Turns in one plane each, and the order they were made in; the first pair answered:
k_727 (before => after):
-.09,.08,-.09,.08,-.16,.14,.20,-.21,.10,.03,.30,.20,.16 => -.13,-.01,-.01,-.19,-.23,-.08,-.11,.15,.00,.14,.37,.16,.15
.14,-.03,.16,.43,-.27,.12,.10,-.14,.01,.28,-.31,.11,.06 => .08,-.15,.28,.17,-.25,-.14,-.22,.27,-.13,.36,-.25,.05,.06
.02,.08,.02,-.12,-.13,.04,-.23,.37,-.29,.24,-.48,-.07,.26 => .03,.01,.05,.05,.09,.34,.27,.13,-.09,.00,-.61,.00,.22
-.02,.08,.04,-.01,.02,-.19,-.18,-.28,.01,.06,.58,.04,-.33 => -.10,-.17,.23,-.25,.24,-.17,-.08,.00,.01,-.10,.47,.09,-.42
k_518 (before => after):
.08,.23,-.38,-.34,.27,-.19,-.17,-.23,.03,-.08,.52,-.32,.06 => .00,.10,-.11,-.35,.10,-.27,-.51,.41,-.13,.18,.10,-.28,.31
.09,.05,-.10,.00,.09,.09,.28,-.18,.06,-.12,-.05,-.07,.02 => .05,-.02,-.02,.04,-.02,.04,.11,.14,-.02,.06,-.30,-.10,.23
-.09,-.11,.03,.03,-.26,-.11,-.21,.11,-.15,.28,-.11,-.07,.12 => -.07,-.30,.14,-.15,.09,.00,.07,-.16,-.11,.03,.22,-.02,-.24
k_654 (before => after):
-.12,-.21,.14,-.04,.01,-.23,-.29,.22,-.10,.04,.16,-.09,-.11 => -.04,-.04,-.30,-.07,.13,-.15,-.08,.00,.07,-.16,.31,-.25,-.09
-.01,.00,.21,-.02,-.03,-.06,-.01,.26,-.03,.02,.05,.22,.06 => .14,.18,-.16,-.09,-.12,-.13,-.04,.19,.06,.03,.16,.03,.10
-.18,.06,-.07,.22,-.02,.33,.27,-.08,.15,-.18,-.16,.12,.06 => -.20,.05,.17,.17,-.30,.17,-.14,.14,-.01,.08,-.21,.18,.16
-.06,.06,-.03,.43,.05,.16,.42,-.25,-.03,-.11,-.30,.18,.12 => -.14,.10,.23,.43,-.25,-.02,-.13,.02,-.23,.20,-.33,.22,.16
k_602 (before => after):
-.13,.33,-.23,.06,-.22,-.14,-.46,.00,.08,.18,-.10,-.15,-.03 => -.07,.20,-.32,-.33,.09,-.19,-.29,.14,.13,-.05,.12,-.23,-.24
.09,.27,-.24,.10,-.01,-.04,.06,.08,.05,-.03,.01,-.28,.04 => .03,.24,-.26,.06,.10,-.01,.15,-.04,.04,-.10,.15,-.23,-.11
.07,-.15,-.05,.25,-.02,.13,-.02,.01,.05,.16,-.19,-.02,.07 => .11,-.19,-.16,-.01,.18,.07,.08,.16,.10,.00,-.15,-.10,-.03
.07,.09,-.14,-.22,.09,-.05,-.08,-.06,-.09,.14,.25,-.17,-.04 => .09,.14,-.07,-.04,-.06,-.01,-.09,-.23,-.18,.25,.23,-.13,.00
Now pairs of rows:
(2 to 4 turns a pair)
-.09,-.19,-.04,-.05,.25,.15,.50,-.07,.14,-.23,-.18,.03,-.01 => -.20,-.22,.15,-.07,.18,.13,.34,.22,.00,-.11,-.34,.05,.10 : k_518 k_518
.12,.20,-.46,.09,-.12,-.14,-.04,.20,.11,-.09,-.41,-.33,.46 => .15,.20,-.49,-.28,.00,-.37,-.29,.19,.04,-.04,.06,-.43,.22 : k_518 k_518 k_727
.00,.10,-.16,-.19,.13,-.15,-.11,-.23,-.02,-.09,.24,-.12,-.25 => -.08,-.17,-.02,-.15,.26,.06,.14,.18,.03,-.21,-.35,-.05,-.10 : k_518 k_727
-.03,.06,-.01,-.28,.21,.05,.29,-.12,.21,-.20,.15,-.13,-.16 => -.13,.00,.31,-.08,.13,.15,.28,-.23,.09,-.07,.12,.07,-.26 : k_727 k_654
.16,-.01,-.49,.16,.05,.00,.44,.02,.44,-.24,-.49,-.05,.38 => -.08,-.51,.57,-.18,.18,-.03,.10,.45,.01,-.03,-.32,.37,-.04 : k_602 k_654 k_602
-.08,-.37,.25,-.36,.67,.22,.61,-.06,.17,-.51,.19,.16,-.45 => -.04,-.11,.19,-.67,.03,-.47,-.64,.39,-.17,.11,.60,-.09,-.30 : k_727 k_727
-.03,.05,.24,.32,.10,.35,.33,-.55,-.06,-.01,.05,.26,-.23 => .21,.30,-.39,.02,.00,.03,.07,-.56,.05,-.09,.42,-.11,-.17 : k_727 k_654
-.03,-.29,.02,-.02,.26,.21,.17,.41,.04,-.10,-.28,.13,.12 => .03,-.15,-.14,-.21,.34,.09,.17,.02,.08,-.25,.28,.08,-.22 : k_654 k_518
